(in the rows, 128 means zero)
One turn or mirror swaps these rows in pairs. Which row does each one swap with?
z602: [113 125 134 117 124 132 125  96 158 163 119  93 135 105 119 119  76 110]
z984: [117 166 114 126  99 123 119 136 121 153 163  96 132 114 121 115 125  93]
z426: [107 134 133 114 132 136 108 100 157 143 111  99 134 108 112 132 161 119]
z196: [105 171 113 133 144 123 120 138 133 110 138  77 142 120 119 109 113  92]
z153: [128 159 119 126 132 126 102 132 130 109 160  89 139 112 119 132  88 119]
z349: [ 97 155 115 120 144 124 106 124 136 111 137  99 141 113 119 129 158 105]
z254: [103 153 108 123 149 135 105 125 115 141 165  89 149 109 123 116 137  97]
z541: [126 145 131 119  89 132 119 114 141 181 138  97 127 107 118 117 127 108]
z860: [121 136 140 123 125 140 121  97 165 162  97  77 130 109 110 114 115 116]
z861: [101 161 119 138 131 111 107 137 129  98 129  99 139 111 125 115 107 120]
z40: [100 151 112 123 136 119 125 125 132 124 149  92 142 112 122 116  73  91]
z523: [140 131 142 119 119 139 103 103 157 149 126  92 131 104 113 136  91 137]
z542: [115 131 144 129 116 123 108 104 157 143  94 101 130 104 118 119 110 139]
z4: [116 127 130 115 137 148 105  94 141 180 134  90 141 102 116 120 140 115]

z541 is swapped with z984
z40 is swapped with z602
z254 is swapped with z4

One turn or mirror swaps these rows in pairs. Which row does each one swap with?
z441: [128 102 115 116 142 138 149 138 151 139 151 143 112 103 114 125 114 136
 105 129 147 137 134]
z143: [106 108 114 133 125 129 127 140 119 124 143 137 132 137 153 111  97 121
 106 118 139  73 149]
z864: [135 137 103 143 141 130 156 117 112 118 134 102 134 108 123 114 104 126
 128 149 143 112 134]
z333: [152  96 129 154 145 119 122 127 147 105 119 148 105 132 115 124 115 116
 128 122 140 129 110]
z569: [142  82  97 142 156 134 118 161 102 135 141 132  98 130 118 115 109 169
 133 141 131 131 137]
z386: [128  85 131 128 168 112 115 145 141 135 145 141 131 147  94 129 108 120
 125 141 132 115 146]
z896: [120 109 101 144 137 105 132 118 132 120 129 117 119 127 115 160  71 141
 117 145 132 100 148]
z69: [149  91  96 137 165 129 130 157 104 126 150 132  95 127 129 115 101 158
 140 139 132 132 132]
z594: [121 103  86 168 108 122 114 119 123 103 106 126 111 128 116 111 127 137
 103 133 130 103 153]
z558: [104  94 116 160 114 122 100 142  99 120 109 130 125 134 106 128 116 158
 115 132 138  95 153]
z182: [126 124 137 142 142 131 126 127 114 122 130 129 145 118  95 101 128 109
 125 145 148 115 129]
z417: [109  91 106 158 116 129 103 151  93 128 119 130 114 130 110 127 107 171
 114 137 136 104 152]
z625: [102 114 110 138 133 144 149 128 138 136 108 140 116 116 108 147 124 132
  93 147 136 101 146]
z757: [115 111 110 135 130 125 142 136 126 121 132 123 127 142 156 120  99 120
 105 124 129  70 150]
z869: [142 102  98 130 148 128 124 154 124 111 164 144  93 129 134  82 116 127
 116 145 130 121 140]
z108: [153 103 110 162 149 131 127 130 146 103 114 142 103 136 116 133 122 124
 139 128 137 134 118]

z569 is swapped with z417
z558 is swapped with z69
z441 is swapped with z625

